Some points, each followed by its number:
[ 0.23 -1.04  0.63 -0.71 -0.96 -0.12  1.71 -0.42] 0
[ 0.16 -0.19  0.43  0.31  0.37  1.66 -0.74  0.29] 1
[ 1.21 -1.53  0.23  0.7  -1.53 -1.97  1.32  0.19] 2
[-1.8  -2.43 -2.6   3.41 -4.8  -2.2  -1.8  -0.56] 3
[-0.41 -0.76 -0.07  0.36  0.59 -1.06  0.56 -0.19] 4
[ 1.89  0.7   1.36 -1.66 -0.36  0.84  0.34 -0.54] 5
[ 1.51  0.56  0.39  0.21  0.18 -0.32  0.2   0.46] 6
[ 0.19 -0.38 -0.06 -0.17 -0.58  0.4  -0.12 -0.59] 7
[-0.03 -0.57  0.46 -0.85  0.09 -0.24  0.8   0.3 ] 8
[ 1.47  0.41 -0.84  0.05  1.14  1.06 -1.41 -1.79] 9
[-0.24 -0.56 -0.51 -0.78 -2.18  2.94  0.34  0.4 ] 10
[-0.49 -4.55  0.78  0.24 -0.18 -0.25 -0.05 -0.89] 11
[ 0.7  -3.87 -0.16  0.79 -0.94 -1.15  1.52 -0.3 ] 12
[ 0.95 -1.09  0.16 -1.01  0.52  0.57  0.68 -0.57] 13
[ 0.26  1.24 -0.03 -1.22  2.09 -0.95  0.14  0.39] 14
[-1.27  1.26 -0.62  0.29 -0.57 -0.56  0.65  1.68] 15
[-0.29 -0.33  0.41 -0.72  1.62  0.41  0.06 -0.28] 16
[-1.13  1.44 -0.44  0.46  0.05 -1.18  0.58  0.49] 17
[-1.63  3.18 -1.01  0.23 -0.31 -2.73  0.13  0.79] 18
New points follow, each followed by the number of its nearest point above by angle.
[-0.01  0.4   0.03 -1.26  1.76 -0.48 -0.3   0.48] : 14
[ 0.66 -0.49 -0.44 -0.06  0.76  0.42 -0.13 -0.94] : 9
[-0.08 -0.19  0.51  0.02  0.2   0.89 -0.4   0.61] : 1
[ 1.46 -0.03 -0.27  0.25 -1.5   1.35 -0.81 -1.12] : 7
[ 0.82 -0.9   1.47 -0.32  0.46 -0.12  0.86  0.73] : 8
[ 0.23 -0.85 -0.51 -0.63 -0.38  1.15 -1.04 -0.93] : 7
[ 0.2  -1.17 -0.19  0.31 -0.26 -0.35  0.37 -0.05] : 12
[ 0.73  0.09  0.26  0.79 -0.97 -1.69  1.61  0.47] : 2
[-1.24  0.76 -0.51  0.73  1.01  1.    0.99  1.69] : 15
[-0.44  0.41  0.69 -0.08 -0.4   0.28 -0.68  0.18] : 1
[-0.8  -1.2  -1.03  1.44 -2.29 -0.81 -0.33 -0.24] : 3
